In the rows, 128 means zero.
The rows of X fall into 3 groups, which share some directions, and each row is roughly a mix of its group's hidden directions.
X:
[[140 108 121 140 146 152 161 145 121 168  84 125 106]
 [150 148 128 106 111 128 150 178 143  91 102 134 118]
 [121 129 112 108 139  83 116 166 121  85 128 119 153]
 [ 86 132 158 131 107 101  90 144 135 104 133 114 101]
 [129 114 104 177 120  86 155  96 118 116 121 121 131]
 [128  94  94 124 166 132  88 113 151 100 125 114 128]
 [109 165 148 154 133 127 136  83 120 171 116 118 133]
 [143 122 125  88  87 151 141 118 116 128  80 126 142]
 [148 137  81 138 147 143 113 125 138 112 129 184 132]
 [153  94 124 128 128 145 147 136 140 142 173  81 122]
 [135 146 114 137 120  80  97 152 138  96 124 137 165]
 [122 115  81 127 150 144 117 123 150  96 113  88 148]
 [ 94 108  98 139 172 143 146 127 158 100 147 131 119]
 [143 148 151 118 148 145 154 163 118 110 140 176 107]
 [ 85  95 145 141 143 131 122 161 104 146 153 118 101]
 [170 123 113 124 104 106 116 172 150 165 121 131 135]
 [174 127 114 114 144 110 144 154 126 174 147 112 109]
 [109 161 129 171 145 108 157 122  98 104 134 150 143]
 [176 124 125  97 120  99 157 134 107 107 153 149 117]
 [131 141 159 142 141 139 160  79 102 161 126 141 117]
 [179 115 130  94 106 105 161 131 109 124 114 134 107]
 [120 130 101 110 112 157 150 106 137 161 116 133 179]
 [ 74 125  82 145 145 110 139 132 152 114 133 124 143]
 [123 133 144 106 140 172 142 103 118 173 112 138  98]
 [131 140 150 126 139  99 182 148 107  94 124 149 121]
 [162  95 135 144 151 144 107  74 120 117 121 116 131]
 [102  96 146 121 144 137 142 152 107  82  99 129 105]
 [ 83  91 100 143  88 114 112 120 131 135 115 134 144]
 [162 128  91 150 121 140 161 148  98 160 118 145 139]
 [123  95 129 122 167 175 128 141 150 130 101 105 109]
 [121 107 106 129 138 116 153 155  80 113 101  99 109]
 [160 115 107 141 101 160 148 119 120 160  86 134 140]
 [164 115  97 147 116 129 153 111 116 106  98 102  96]
 [142 110 111 124 137 181 107 148 139 146 115 132 172]
 [112 108 167  90 121 119  91 145 153 101 122 117 113]
 [130 157 127 168  91 149  99  97 128 127 147 146 146]
 [138 121 164 111  90 139 153 130 114 168 118 159 111]
 [119 122 111 124 132 136  98 117 164 163 139 133 182]
 [153 131 136 126 174 136 104  98 149  90 144 123 104]
 [101 121 157 126  79 118 117 121 144 153 125  85 138]
 [138 178 142 167 131 111 110 104 108 137 144 119 156]
 [141 155 140 116 113 123  96 164 150 172 136 156 127]
 [149 144 103 118 114 113 106  94 113 176 132 159 136]
 [102 121 114 172 126 142  93 149 147 136 127 159 159]
 [157 121  77 134 132 156 163 132 112 120 154 142 143]
 [134 109 139 118 133 163 125  85  77 102 135 127 134]
 [155 100 110  93 136  81 123 160 116 147 145 130 130]
 [154 135  89 137 128 109  97 109 173 117 122  99 138]
 [128 131 153 111 154 127 182 103 144 105 148 111 152]
 [102 123 118 133 133 147  96 107 135  82  98  98 148]
 [111 121 103 158 161 103 142 169 102 150 150 126 130]
 [111 147 121  95 123 143 133 187 130 141 149  97 123]
 [152  98 178 118 133 129 128 126 126 141 136 179 115]
 [123 120 137  92 140 154 129 169 135 163 124 121 170]
 [113 159 116 109 148  89 118 138 115 101 159 109 162]
 [109 144 130  99 112 115 158 185 116 109 109 138 137]
 [147 142 165 115 110 105 169 159 124 117 132 128  91]
 [129 136 140 135 121 150 135  88  74 119 105 105 104]
 [107 138 133 143 116 114 114 183 172 105 141 128 123]
 [133 123 120 112  84 159 106 125 151 147 127 178 122]
 [ 98 128  80 148 102 112 100 107 111 136 135 151 110]
 [153 129 131 125 176 127 117 143 151 161 174 136 124]
 [123 111 126 130  98 125 138 167 107 118 122 131  68]
 [137 128 138 120 153 157 134 169  90 160 136 108 102]
 [148 107 107  84 124 151 126 166 122 158 110 108 111]
 [108 134  97  99 114 135  93 180 151 117 134 120 126]
 [ 96 100  99 128 101 134  98 112 141 140 105 113 167]
 [140 155 137 144 112 145 141  85  92 109 118 156 101]
 [167 134 144 150  93 148 134 140  90 155 132 154 115]
 [100 101 110 111 128 110 140 130 171 126 120 169 158]
 [132 136 157 126 124 137 130 195 156 128 147 107 128]
 [143 122  98  97 132 132 133 131 149  93  92 150 166]
 [139 145  93 176 100 143 138  94 109 121 120 108 124]
 [147  97 112 130 153 107 145 178 130 140  96 146 114]
 [146 153 102 128 138 130 152 131 101 152 166 151 167]
 [ 97 141 133 146 155  93 124 174 133 111 106 106 113]
 [141 134 117  76 124 140  87 147 101 109 136 134 155]
 [143 120 143 110 138 136  88 127 172 135 176 140 135]
 [107 131 151 124  96 108 119 116 128 126  90  88  92]
 [ 88 135 110 132 153 111 130 172 115 118 144  94 105]
 [ 92 131 138 128 155 107 102 146 112  86  95 142 117]
 [102 129 117 107 131 118  87 157 130 105  91 162 118]
 [ 66 148 104 119 146 129 146 126 138 112 101 118 108]
 [108 103 130 119 145 154 114 178 109 161 136 103 116]
 [138  94 122 103 152 135 131 121 194 134 124 124 116]
 [112 135 153 114 164 151 170  99 110 133  99 116 112]
 [100 147 138 147 150 146 121 164 110  91 114  90 126]
 [181 136 150 125 135 115 137 110  90 139 141 118 164]
 [128 158 139 152 184 133 108 114 142 114 153 108 147]
 [113 126 123 116 121 184 106 106 109 102  92 139 138]
 [119 144 127 144 129  96 140 176 148  81 123 111 119]
 [119 106 119 112 152 158 105 158 133 178 145 132 149]
 [120  85 120 114 129 112 128 149 167  98 125 170 128]
 [113 131 140 151 169 163  94 106 107 119 144 107 107]
 [115 138 169  75 115  89 122 144 126 144 134 134 135]
 [130 157 131 168 133  85 139 110 150 118 161 153 131]
 [122 118 119 114 141 146 144 169 113  87 110 171 116]
 [ 99 133 189 127 145 147 106 127 136 148 127 121 100]
 [118 113 131  93 103 133 141 120 139 148 106 148 185]
 [163 124 131 134  78 144 106 112 114  87 135 117 111]
 [114 167 155 141 103 135 126 121  95 178 136 125 134]
 [158 116 103 109 139  93  95 159 151 122 138 107 151]
 [ 93 142 101 116 155 112 110 142 143 120 154 122 176]
 [116 144 110 123 147 157  92  97 138 160 158 101 113]
 [ 83 124 131 124 155 101 111 177 136 136 114 108 117]
 [124 148 159 152 138 169 142 132 143 165 109 106 101]
 [138 136 151  84  98 155 127 135 161 129 109 147 158]
 [118  89  74 121 150 122 127 151 122 138 118 149 156]
 [123 128 147 132 141 128 174  91 153 162 163 132 116]
 [106 135 141 159 115 122  79 151 149 119 121 166 111]
 [119 113 149 165 108 157  99 162 120 125 121 128  88]
 [115 113 121 128 137 114 175 100 113 169 116 139  93]
 [ 97 166 145 134 122 112 127  75 128 119 161 118 131]
 [134 107 112 139 125  99 143  73  96 112 149 143 142]
 [132  98 145 149 139 120 114 155 139  92 126 139  75]
 [125  80 113 126 158  93 117  88 144 133 148 121 132]
 [145  94  87 124 104  81 144 149 120 137 147 128 129]
 [157 109 138 155 137  98 135 110 186 141 133 138 132]
 [130 138 128 150 158 142 175 120 113 173 136 155 120]
 [140 148 174 138 126 150 107  84 121 139 114 101 109]
 [117 152  96 129  98 136 121 129 114 146 148 134 186]
 [141 126 140 118 141 125 194 142 138 123 116  90 141]
 [160 130 154 136 128 117 129 143  98 185 154 126 117]
 [131 135 124 143 169 133 148 168  96 140 145 112  92]
 [130 145 128  80 136  84 123 142 125 129 151 135 169]
 [169 106 138 128 123 163 111  97 161 155 150 131 129]
 [106 126 131 165 154 124 136 153 115 121 131 111  70]]
One row of each group comes first, with its name. Which group is each row after those in?
[155 120 121 128  64 128  99 141 115  99 132 135 134]
D
[129 117 120 148 102 180 120  98  94 130 102 131 110]
P
[ 91 134 120 162 154 132 115 111 124  80 131 157 143]
V

[ 93 156 149 131 149 102  89 141 123 119 141  90 120]
D
[146 128 164 148 106 114 150 117 112 158 107 156  90]
D
[ 96 170 125 132 146  94 121 134 115 153 153 126 163]
D
[111 126 144 113 154 183 114  88 146 108 127 120 121]
P
[125 167 100 109 118 128  84 110 149 154 126 155 142]
P
[125 135 113 132  80 151 130 156 181 136 143 139 131]
P
[142 106  83 102 109 118 118 124 102 150 172 121 130]
P
[146 122  85 114 103 114  95 110 142 162 134 160 130]
P
[101 134  83 101 137  96 147 150 148 106 122 104 139]
P
[ 86 155 135 117 157  93 107 128 133 120 135  86 132]
D
[111 144 171 133 129 154 137 114  96  85 118 129 101]
V
